Questions about the table below. Counting starts at 1.
1) Give the bottom-right entry.
2) Give the entry just left of the smallest entry.
3) Give the entry in row 3 and column 1.
4) Give the top entry of the column that holds the largest entry.
5) Give the entry just left of the largest entry.
6) Give the entry in row 1 and column 2.
7) Give the entry directly below the largest entry.
8) Give the entry just left of 120.
[[118,120,147,153,146,143,122,121,146,148,125],
[148,79,182,130,168,163,100,129,151,134,126],
[101,164,76,144,98,85,159,114,110,108,137],
[148,95,188,127,152,170,94,144,141,139,137],
[119,183,68,122,88,98,160,132,100,114,132]]
1) 132
2) 183
3) 101
4) 147
5) 95
6) 120
7) 68
8) 118

Questions about the array below.
1) Read off the entry in the bottom-left corner.
2) Read off the entry just left of the largest entry.
3) Read off the last entry of the smallest entry's row.
4) Read off the entry directly above 112.
5) Read off the second entry on the main diagonal.
6) Read off the last entry, reading row by row.
7) Read off the entry directly above the smallest entry.
8) Read off the 2nd entry in reading order.
111	197	124	151
172	132	165	83
180	84	152	115
65	125	165	134
101	131	118	198
116	132	165	191
140	200	147	127
186	104	88	118
68	97	156	134
183	105	169	111
196	135	104	144
197	132	112	155
148	102	66	97
148	146	136	199
176	74	111	124
1) 176
2) 140
3) 134
4) 104
5) 132
6) 124
7) 180
8) 197

Questions about the row below.
1) Give the first entry from the right.
2) Give the 2nd entry from the left.
3) Give the third entry from the left.
4) Give the 1st entry.
[199,88,93,147,188,109,138,186,181,163,119,200,171]
1) 171
2) 88
3) 93
4) 199

m =
[[68,131,130,130,125,132,128,125,128,127],
[68,131,130,122,120,136,129,137,120,117],
[68,132,137,136,123,125,129,127,120,124],
[68,131,133,133,124,129,129,125,122,125],
[68,141,143,135,120,122,123,142,119,126],
[68,143,145,126,122,123,120,150,121,127],
[68,142,144,129,120,122,121,148,120,126],
[68,145,158,126,134,122,122,137,130,118],
[68,144,146,124,124,122,119,150,128,127],
[68,132,141,122,134,136,129,125,129,117],
[68,136,142,138,120,123,125,135,118,126],
[68,145,158,123,133,122,121,141,131,118],
[68,134,140,138,121,125,127,130,118,125],
[68,145,148,124,126,121,119,148,131,126],
[68,145,153,124,129,121,120,146,131,121]]
The second entry on the main diagonal: 131
The entry in the top-left corner?
A: 68
The largest entry in the first row?
A: 132
The fourth entry in reading order -> 130
The entry in the top-right corner: 127
The 3rd entry, reading row by row is 130
The third entry on the main diagonal?
A: 137
The entry in the bottom-left corner?
A: 68
The 5th entry in reading order?
A: 125
The entry in the bottom-right corner?
A: 121
The second entry in reading order is 131
The 2nd-last entry, reading row by row is 131
The third-last entry, reading row by row is 146

M =
[[119,90,120,193,133,113,199,135,139,93],
[168,129,153,99,147,77,195,132,112,168],
[162,64,83,159,98,134,82,97,116,143],
[133,149,59,137,125,183,145,123,74,97],
[193,131,153,107,151,71,160,167,129,158]]
Counting starts at 1.
The entry in the top-left corner is 119
The entry in the top-right corner: 93
The entry in row 1 and column 2 -> 90
Give the entry in row 2 and column 2.
129
Give the entry directly below the smallest entry.
153
Give the entry in the bottom-right corner.
158
Give the entry directly below 123.
167
Give the entry in row 3 and column 1.
162
The top entry of the column that holds the smallest entry is 120
The bottom entry of the column that holds the largest entry -> 160
Give the entry just left of 123.
145
Give the bottom-left entry.
193
The entry just right of 107 -> 151
Give the entry just left of the largest entry.
113
The entry just right of the smallest entry is 137
Give the entry at row 2, column 3.
153
The entry just right of 113: 199

X =
array([[130, 122, 117,  68, 116, 133, 109, 143, 112, 135, 127, 133, 156],
       [ 80, 165, 149, 149, 135, 134, 125, 118, 127, 115, 132, 134, 126],
       [113, 152, 170, 151, 146, 168, 172, 155, 156, 151, 146, 141, 133],
       [136, 143, 135,  99, 117, 134, 134,  90, 119, 131, 127,  99, 128]])
The entry in the top-right corner -> 156
Which number is the last entry, reading row by row?
Answer: 128
Which number is the 1st entry in reading order?
Answer: 130
Which number is the entry just left of 155?
Answer: 172
Which number is the last entry in the row that holds the largest entry?
Answer: 133
Which number is the smallest entry in the last row?
Answer: 90
The bottom entry of the column that holds the smallest entry: 99
The second smallest entry is 80
The entry just right of the largest entry: 155
The entry just left of the largest entry is 168
The entry directly above 132: 127
Which number is the 3rd entry on the main diagonal?
Answer: 170
Which number is the fourth-last entry, reading row by row?
Answer: 131
The top entry of the column that holds the largest entry is 109
Which number is the entry directly below the largest entry?
Answer: 134
Which number is the 3rd entry on the diagonal from the top-right corner?
Answer: 146
The bottom-left entry: 136
The entry directly below the smallest entry -> 149
Which number is the smallest entry?
Answer: 68
Which number is the entry directly above the largest entry?
Answer: 125
Which number is the entry just left of 126?
Answer: 134
Which number is the entry directly below 80?
Answer: 113
Which number is the largest entry in the last row?
Answer: 143
The entry just right of 80 -> 165
